(in the rows, 128 means zero)
Each named turn below is shown by a few rows before and after it. Which turns, in which order, take the first row of each later pair to the second? The first pair is answered.
H:
[132 149 120 131 145 128  97  82 153 147] => [119 143 120 124 146 126  75  86 138 132]
[117 115 161 166 115 130 161 116 101 145] => [126 117 146 167 112 126 164 111 128 167]
[120 112 144 109 126 142 115 110 170  98] => [118 113 144 109 132 147 112 112 163  93]
[129 107 123 134 124 114 130 135 141 112] => [133 105 123 132 126 119 128 136 140 113]
A:
[144 130 134  89  91  94 122 126 128  91] => [132 146 167 169 137 166 145 127 129 128]
[103 143 172 138 125 142 148 129  85  84] => [124 194 123 132 141 126 117  80 132 136]
[139 147 107 116 109 126 141 113 151 109] => [131 131 135 138 115 148 161 130 133  98]
Z:
[105 100 141 145 144 153  97 171 122 133] => [114  98 135 129 129 146 103 172 142 109]
[119 126 159 157 142 159 145 129 114 115] => [135 119 147 134 124 148 148 131 147  89]
[141 132 152  96  92 103 141 144 148  69] => [146 150 115  82  95  83 130 122 170 137]
G:
[153 144  92 137 137 133 110 113 194 154] => [132 142 153 135 117 109 173 108  67 132]
[147 148 113 112 127 126 138 103 150 125] => [136 131 145 120 120 131 160 120 117 108]
[125 136 118 124 120 124 145 127 111 155] => [122 115 127 136 122 145 149 150 136 137]
[149 107 122 113 101 106 173 131 140 177] => [146  95 132 124 102 121 179 148 143 162]
Now pairs of rows:
Between the rows of a pair lie 2 to 3 turns.
[156 111 135 141  94 122 158 124 153 113] => [151 145 139 150 112 120 165  99 121 148] : A G Z
[113 119  74 109 152  98  85 140 150 221] => [ 84  73  96  91 140 100  65 189 109 140] : A G H
[126 148 157 202 161 179 139 127 127 160] => [144  96 165 113  73 104 178 150 108  81] : A G H
[145 145 147 156 118 130 170 116 124 138] => [150 152 131 156 128 138 151 116 157 150] : Z G Z
[105  70 132 114 128 147 101 167 140  87] => [111  85 168 117 111 132 167 143  80  98] : G G H
[137 147  96 107 112 114 109 104 182 112] => [142 116 131 135 102 142 156 133 189  96] : G H G
[138 114 116 125 119 144 124 153 174 127] => [130 107 136 141 131 158 126 161 153 116] : G Z G
[128 116 128 139 140 159 100 132 166  95] => [129 165 131 132 148 130 116  83 103 140] : G A A
[129 128 160 146 126 142 186 110 106 189] => [146 127 139 148 124 148 182 112 173 185] : Z H G
[144 150 117 110 110  81 125  61 139  75] => [158 129 145 158 113 126 185  79 170  95] : A H Z
[109 137 146 149 137 133 158 127 102 158] => [111 123 121 154 149 152 121 146 155 155] : G H
[115 121 136 152 138 184  93 137 160  93] => [113 126 122 113 121 154  73 124 146  69] : A H
[134 130 148 161 177 144 123 150 140 160] => [131 137 150 162 177 137 130 140 125 166] : A G A
[ 88  86 127 155 168 165  80 186 136 174] => [ 82  64 134 135 148 152  84 205 118 143] : A A
[100 118 119 140 157 148 101 158 147 183] => [105  97 150 142 139 164 114 179 147 100] : Z Z
[109  85 148 120 110 136 140 159  94 124] => [107 104 102 108 121 127  71 141 139 129] : G H
[122 112 149 110 126  95 176 134  82 128] => [126 138 159 153 154 134 177 117  88 128] : A Z
[123 143 111 129 127 110 146 113 170 164] => [113 125 140 134 116 113 180 129 141 163] : G H
[125 131 155 168 156 181 120 152 149  80] => [130 124 148  97 107  97 137 133  83  63] : H G A
[133 121 140 155  86 152 151 142 120  94] => [132 115 131 142  81 140 139 147 123  88] : G A
[116 119 106  92 142  93 103 124  92 141] => [121  75 112  97 129 119 106 164 140 112] : G Z
[118 146  88 106 126 106  92 140 120 206] => [113  79 148 117  89 132 144 196 103 112] : G Z
[132 118 118 146 124 154 134 146 164 157] => [113 105 131 124 113 121 141 151  98 160] : A Z G
[132 119 132 107  96  83 193 129  87 172] => [135  87 110 141 110 150 153 172 204 146] : Z G
[138 106  97  96 101 125 121 137 181 131] => [127 144  88  96 126 111  93 108 130 167] : A G H
[102 111 149 137 118 151 147 139 114 118] => [ 99 130 115 119 131 142  90 126 129 116] : G H H
[161 133 144 124 109 127 171 111 152  76] => [132  89 160 131 113 141 170 160 128  85] : Z H A
[114 107 140 102 108 111  95 142 112  67] => [118 109 119  90  97 102  93 139 135  79] : Z H G
[113 124  96  95 143 102  74 102 174 125] => [ 91 102 179 149 151 131 160 119  76 126] : Z G H
[153 141 111 124 104 125 129 110 170 134] => [146 115 118 118  89 117 148 132 162 130] : A Z
[148 150 107 102 124 124 105 140 157 121] => [132 145 132  99 119 118 117 143 100  98] : H G
